A single turn carries every row of the set below to another of its rows. Some are shown first; where does it send the rows asked next?
Lis: [-18  13 -12   1   7  -3 -23   6 -15 -11  23 -15   3  26  11  -6  24   8
 -21 -28  45  19 -25  20   9  27  15  20 -29  -2  -1   4 -22  29  11  18
  19  13  34  30  -3  14 -19   7  -9  -1   9   8  16 -17  -5 -15   8   3
  -2  42 -12 -22  16]
sagi: [  0  11  -5 -12   9 -11   0  -9 -22 -20  49  10 -13  -1  -4 -11  32   0
   7  -4  28  33  -5   8  25 -17  24  47  -9  10   7  -5 -13  44   1  29
 -12  19   9  -9   1  24   2 -27  16  16   1 -29  -1  -2 -11   0  11  25
 -31  26 -14  -9 -12]
fipe: [ 13 -17  16 -24   5 -12   1  -8 -32   7  -1  -7 -22  12 -10  34 -30 -26
  -6  -2 -14  -4   2  28 -17   7  15  11 -18 -11 -27  -1  23  -6  11 -15
 -11 -19   3  -5  25   7  23  39 -19  -4  18  15  20  -5   5   0 -11  13
 -25  40   8  11 -12]
mut: [  7 -31  15 -17   1  -9   0  -1 -36  13   1 -10 -19  17  -9  25 -25 -26
  -8   0 -12   6   4  33 -11   9   8   6 -13 -13 -26  -9  23 -11  14 -20
 -17 -17   2 -15  13  11  16  36 -15  -6  15   9  24   2   8   2 -17  19
 -35  39   8  19 -17]
Fosi: [  9 -23  12 -20   5 -14  -1  12 -27   6   1 -16 -29   2  -4  25 -21 -17
  -9  -4 -13  -2  17  11 -20   5  24   8 -28   1 -32   0  26  -3  10 -24
 -21 -23   6 -19  29  19  14  35 -14  -3  21  13   5  -6   3  12   1  11
 -22  26   8  20 -15]
loga: [-16  31   3   4  18 -27  -9   6 -17 -24  21  11 -13  11   8 -11   9  11
  -7   6  26  17 -16  19  -8  11 -23  18   3  15  -6   0  -6  35  -4  20
  42   7  44  17  -6   9   5 -18   5  13  -7   6   2   0  -5  14  -2 -15
   6  32  16   7 -15]
bonup: [ -9  23   0   8  13 -10  -8  21 -18 -20  23   7 -10  -8  11 -21  14  10
  -8   9  31  26  -7  -3  -6   2 -12   9  -2  20 -12  -2  -5  35   0  11
  21  12  41  -1  -2  37   2 -32   7   7 -10   3 -12  -1  -1  27   4 -13
   7  22  16   8 -25]
reb: [ 12 -34  13 -11   1  -4  -1  10 -34  13   2 -14 -21   8  -6  22 -22 -26
  -6  -1 -12  10  12  22 -10   6  13   3 -14  -8 -30  -9  22  -9  17 -23
 -28 -15  -1 -27  17  24  15  30 -14  -5  13   8  18   0   8   9 -15  20
 -36  34   7  22 -20]
razut: [  9 -30  14 -23   8  -8   1   6 -41   2   4 -17 -19  14 -10  27 -29 -20
  -8   4 -15   5   5  36 -17  10   8   8 -11   1 -28 -12  26 -17  17  -8
 -19 -16   3 -16  11   8  13  26 -15  -1  16   1  26   4   5  -2 -18  16
 -29  36  10  18 -13]
kofo: [  2 -32   9 -11   5 -15  -2  20 -32   6   4 -21 -26  13  -2  22 -19 -16
  -8  -4 -14   6  18  23 -17  11  11   6 -19   1 -31  -9  25 -11  14 -21
 -22 -20   5 -24  17  21   9  33 -15   1  20   6  12   2   5  11 -13  17
 -33  29   9  26 -14]
lil: [ -2   4  -3 -28   1 -12   0 -21 -24  -6  41  18 -12   2 -13 -11  30   3
   2   4  30  27 -17  12  29 -19  29  48 -13   5   8  -3 -13  40  -1  23
  -3  11  13   2  -8  19   2 -18  25  11   2 -32  -1  -4  -7   1  14  24
 -34  27 -11 -10 -20]
rav: [-10  12  -5  -8   5 -31  -1 -17 -10  -5  41  18 -17  10  -3  -9  34  -1
   9 -11  32  30  -9  10  29 -14  20  49 -14  -5  14   4 -19  50  -5  18
   1  11  11  -3   4  16   3  -3  20  14   2 -22  -3  -4  -8   3  10  26
 -39  30 -18  -5 -12]
dedar: [ -7   8 -13  15  -1  15 -21   3 -10  -1  26 -14   9  10  12 -12  26  -2
 -20 -29  53  30 -20   2  17  17  18  10 -22 -15  -4   5 -25  36  14   6
   4  21  30  12   1  36 -18   0 -12  -8   2  14  11 -17   1  -5   6  10
  -8  42 -18 -21  10]
rek: [  1  16  -3  -9   8 -17   2 -28 -19 -15  45  17  -9   9  -9  -5  26  -6
  10  -8  30  32 -16  18  29 -13  17  48  -2  -5  12   2 -17  43   2  28
  -4  19   7   0   2  12   8 -16  11  12  -1 -25   9  -1  -9  -5   3  25
 -37  39 -16 -14  -6]
kiro: [ 20 -20  16 -16   2   2   2  -1 -31  11   3  -8 -17  -1  -9  26 -29 -30
  -7  -1  -9   4   7  13 -15   2  23   2 -18 -10 -32  -2  24  -5  15 -21
 -26 -13   0 -18  27  25  23  28 -18  -7  13  15  14  -6   8   9 -10  15
 -27  36   8  13 -18]
vad: [ 15 -14  18 -30  12  -5   1   5 -42  -9   6 -16 -22   8 -12  33 -33 -18
  -9   2 -18  -4   8  28 -22  10  19  10 -16   7 -30  -7  28 -12  15  -8
 -21 -17   5  -7  24  11  20  22 -21  -1  20   4  20  -4   0  -2  -7   8
 -16  32  14   9 -11]
tusa: [ 11  -9  14  -7  14 -15   2  13 -28  -9  10 -19 -26   8  -2  30 -28 -23
  -4 -12 -15   2  21  19 -22  14  14   8 -16   1 -28  -1  24  -2  16 -10
 -22 -11   0 -18  32  16  19  28 -28   1  20  13  14  -4  -3   6 -11  12
 -22  33   6  15  -5]
nof: [  6 -26  13 -10  12 -15  -3  16 -37  -5   8 -20 -24  16  -3  27 -26 -20
  -6  -7 -17   5  17  32 -19  15   5   7 -11   2 -27 -12  22 -13  19 -10
 -21 -15   2 -23  20  14  12  28 -24   2  17   5  20   3   2   2 -18  18
 -30  33   4  21  -8]
Nanil: [-11  11  -6 -24   9 -29  -2 -15 -20 -16  41  14 -21  12  -7  -6  32   7
   7  -5  24  21 -12  20  23 -11  22  53 -15  10  11  -2 -13  43  -4  28
   6   9  15   5  -5   7  -2 -10  23  16   4 -30  -1  -4 -11  -4  15  23
 -30  25 -12  -6 -10]
giko: [  1  29   6   2  12  -3  -5 -14 -26 -16  24  21   3  -2  -2 -12  -2  -6
  -7  14  32  26 -33  19   3   1 -24   8  12   0  -8  -4  -7  32   4  19
  33  15  36  15  -7  19  12 -30   1   4 -14   6  13   0   5  13 -10 -10
   1  43  17  -3 -21]
Pip: [-12   1 -13  -9   2  19 -23  19 -26 -10  27 -20   4   6   8 -14  28  16
 -27 -14  46  22 -20   5   8  19  31  15 -33  13 -11  -3 -18  27  16  12
   4  13  36  19  -8  35 -22 -14  -1  -2   8  -4   7 -16   3  -7  17   1
   5  28  -7 -20   3]
vuk: [ -1   7  -9  -2   1  30 -19  -3 -29  -9  26 -10  15   8   0  -8  14   2
 -25 -13  49  27 -36  13  15  15  21   9 -19  -3  -8  -4 -19  25  19  18
   1  19  31  24  -8  28 -14 -17 -12  -7   2   0  23 -15   4 -16   4   7
  -1  44  -9 -31   5]
lirem: [-16  -1 -11 -15  -7   9 -23  -1 -18   8  14  -7   4  16   2 -12  27  11
 -27 -13  50  17 -34  13  15  15  30  18 -38  -8  -5  -1 -20  28   7   0
  17   6  37  30 -15  23 -19   7   7  -6   5   5  10 -20   6 -10  18   2
  -4  38  -7 -22   0]
futot: [-10  20  -3  20   3 -16  -6   1  -4   2  15  20  -7  -3  13 -20  17  -2
  -6   1  38  29 -12  -6   5  -3 -19   8  -1  -9 -11   5  -9  46  -6  -3
  31  12  36  -1   0  35   9 -11   8   3 -15  19 -12  -2   4  31  -3  -6
  -8  30   7   9 -26]
lurad: [ -8  14   3 -10  -1  -7  -7 -12 -18   8  11  27  -3  -3  -2 -20  10   4
 -11  20  37  21 -34   8   5  -7 -11  10  -5  -5 -11  -1  -3  34  -7   0
  38   4  44  18 -15  25  10 -17  19  -2 -15   8  -4  -3  11  23   1 -11
  -4  33  18   3 -36]

dedar -> Pip
kiro -> Fosi
rav -> sagi
Now these:
reb -> kofo
loga -> giko

A single turn carries every row of the set below to another of its rows. Some are shown first; where does it send the rows asked next?
Suk: [ 18 -27  -3  31   1  -6   5 -40  51  32 -19  -6   1  -6  -4  -6 -40  14
  17 -43   6  -7 -37   2   4  39  23   9   6]
Vanu: [ -1 -23 -24   8 -12 -27 -21   1  26   6  21  -4   1  -2  12   6 -58 -11
   0 -15  -1 -22  25  -2  -7  10  21  -3  -3]
Fut: [ 26 -15  16  15  26 -30 -10  -7   6   7 -18 -23   9   3 -11   3 -27  -4
  14 -25  12 -25  15  19  19  12  25  27   7]
nober: [ -2 -11   3  49  -5 -11   6  -7  27 -20  -6  -3  -6  13  20  13 -40 -16
   4   9  10  23   6   4   4  12  28  -3  19]
naz: [  4 -25 -19 -10 -12 -26   7 -10  13   5   3 -15   8  22  -7   9  16  -6
  19   9  10  -4  20  12  10  19   0  12 -15]
leval: [ 13 -40 -32  20 -10 -10  12   4   8 -24   6 -14  11  10   6  -3 -23   2
  17   4  11  -7   9  13  38  -9   9 -22  -6]
sil: [-19 -23  -4  34 -15  -2  18  -3  -3 -29   6 -15   3  18  -4   3 -20   6
  13   6  16   2  11  12  35  25  23  -1 -13]
Foror: [ 27 -40 -12  22 -14 -14   8 -32  40  16 -14   6  -6   0   1   0 -61  -9
   6 -32  11  12 -29  22   5  49   2  10  34]
sozi: [ -5 -35  -8  -2 -37   1 -14 -34  34  -6  -9  -4 -10   3   1  14 -38  23
   2 -10  -9  27 -16   3  16  42  37  12  -9]
fodut: [ 19 -20 -18  14 -13 -36  30   2   9 -20  -5  -8  23  15  14  -2  -1  -1
  12  -9  21 -22   9   7   0   2   8  -2 -10]
Kif: [ 25 -19 -11  14 -22  -2   6 -38  34  28 -25   6  -1   4  14 -19 -57  17
   3 -33  14   5  -9  24   8  52   8   9  23]
bega: [ 37   4 -31  25  -6 -37  13 -28  12   2  -5   5   7  29   0  14 -24  12
  22 -34   1 -24  11  12  23   3 -14   2  -5]
Timog: [ 29 -10 -19  18  -1 -19   7 -13  17 -15  -7   9   2  14  15  -9 -37 -10
  19 -11 -17   8  36  38  34  12  21  -3  11]
Kotut: [-12 -20   5  22 -32 -23  -2 -13  16 -10  12 -24   6  23  -4  25  -5  -9
  13   1  21  -4   1   2  36  11  -7  18  -5]
vaka: [  8  -8  -9  11 -17 -32  18  15  24 -11   7 -31 -23   8 -38  10 -41   2
 -12 -25   6  -3 -16  17  21  26   3  -6  10]
pora: [ 21 -25 -24  20 -19  -6  -8 -36  55  37 -19   0   8  -1   0 -10 -57  13
  11 -37   1 -12 -15  17  16  48   8   4  -2]
Mar: [ 20 -46  -5  17   1  -8   7 -42  53  19 -10  10 -21 -11   3  -8 -38  -5
  11 -33   6  11 -26   8   9  55  17   2   6]
nofis: [ 21 -19   4  11 -37 -32   2 -19  48   3 -30 -13  -4  14 -24   6 -17  26
  -1  -9  19  -1 -34   6   5  39  16  26  10]
zev: [  1   7 -21  18   0 -19  15 -25  27  11  -1 -21 -28  16  -9  11   9  20
   8 -16  10 -26   1   7   5  38  -5  -3 -16]
sut: [  9 -41 -14  19 -20   6 -16 -24  24 -21   7  -2  15 -10  10  20 -55   1
   9 -41  -6 -14 -23  19  20  18  31   5  22]
Lini: [ 42 -39 -30  -2 -16 -24 -11 -18  49  13  -9  20  -3  15 -25 -11 -17   7
   2 -11  27 -30  -6   8  16  40   3  -4  12]
peze: [ 34 -37 -10  15  11   8   3 -29  10  -9 -15  25  12   0   7  -9 -26  16
   4 -35  27 -30   1  18   8  34  27   3  17]
netiz: [ 26 -18   0   2   7 -31  -5 -20  13   3   4  11 -21  26 -18   4 -31  -1
   0 -19  25   4  11 -23  37  34   6  -8 -24]
zunu: [  7 -28  -4   6  -4 -11  11 -10   6  -3 -21 -16 -13  -8  11  13 -44  36
 -23  -9  16  22  12  13   4   2   6   8 -15]
Fogo: [ -7 -28 -14  37   1 -12  -8 -14  46   0 -10 -28 -25  -2  -3  37 -14  -6
  -4  16  12   7 -10  11  18  21  -6  -1 -11]

leval -> fodut
Timog -> bega
Now these:
sozi -> sut
Suk -> Mar
vaka -> zunu

